Here are some points:
Array([ 46, -38,  25,  -8,  -3,  34, -51,   4])
Array([  9, -45, -21,   8,  40, -33,  42,  54])
Array([ 26,   3, -23, -23, -46, -56,  12,  44])
Array([ 42,  -6,  -1,  -3,  10,  39, -63, -14])
Array([-17, -32,  -4, -40,  55,   8,  35,  15])
Array([ 51, -26,  45, -28,  26,  27, -28,  33])
Array([-45,  52, -10,  -8,   6, -31,  30, -25])
Array([-10, -20,  45,   0,  37,   9,   6,  -7])
Array([  7,  14,   8,  56, -67, -17,  -1,   4])
Array([ 12,  46,   6,  41, -35,  -3, -45, -32])
Array([-51,  56, -54,  22, -29, -20,  25, -34])
Array([ 29, -28,  26, -47,  17,  47, -27,   9])
Array([-10,  10,  15,  14,   2,  30, -33, -45])
Array([-24, -38,   4, -46,  26,  19,  46,  21])
Array([-21,  -8, -34,  38,   6, -57,  50,  25])
Array([-13, -22,  46, -39,  39,  -5,  16,  -2])
Here are 12 more points, each followed by its number:
Array([ 15,   0,  22,  53, -40, -65,   4,  19]) 0
Array([-24,  39,  42,  43, -40,  -3, -14, -40]) 1
Array([ -7,  42,  -6,  50, -66,  21, -32, -41]) 2
Array([-57, -14,  -7, -18,  28,  22,  49, -17]) 3
Array([-17,  -1,  -1,  45,  40, -55,  19,  -2]) 4
Array([ 58, -34,  37,   5,  23,   5, -46,  22]) 5
Array([ 30, -41,  37,  -5, -44, -45,  30,  64]) 6
Array([ -5, -19,   9, -20, -13,  31, -11, -16]) 7
Array([ 54, -12, -17,  56, -40, -57,   0,  59]) 8
Array([ 25, -42,  39, -18,   8,  17,   0,  26]) 9
Array([ 15,  15, -31,  11, -46, -55,   8,  24]) 10
Array([ -7,  25,  27,  -2,  48, -31,  -2, -10]) 11
Which three of these numbered points are nearest to each point below, looking only along the 3 directions in which the first points spread most? Their numbers follow each, nearest first.
Array([ 52, -15, -28, -41, -11, -47,   1,  59]) > 6 8 0
Array([ -2,  34, -42, -38,  39,   6,   1,  -3]) > 11 7 3
Array([-23, -36,  -2, -29,  42,   7,  33,   7]) > 3 11 4
Array([  0,  22,  42,   2,  26,  20, -23, -24]) > 7 11 1
Array([-22,   8, -37, -35, -12,  36,  18,  -8]) > 11 7 4
Array([ 32,  -1,  18,  -3,  -1,  39, -56, -20]) > 7 5 9
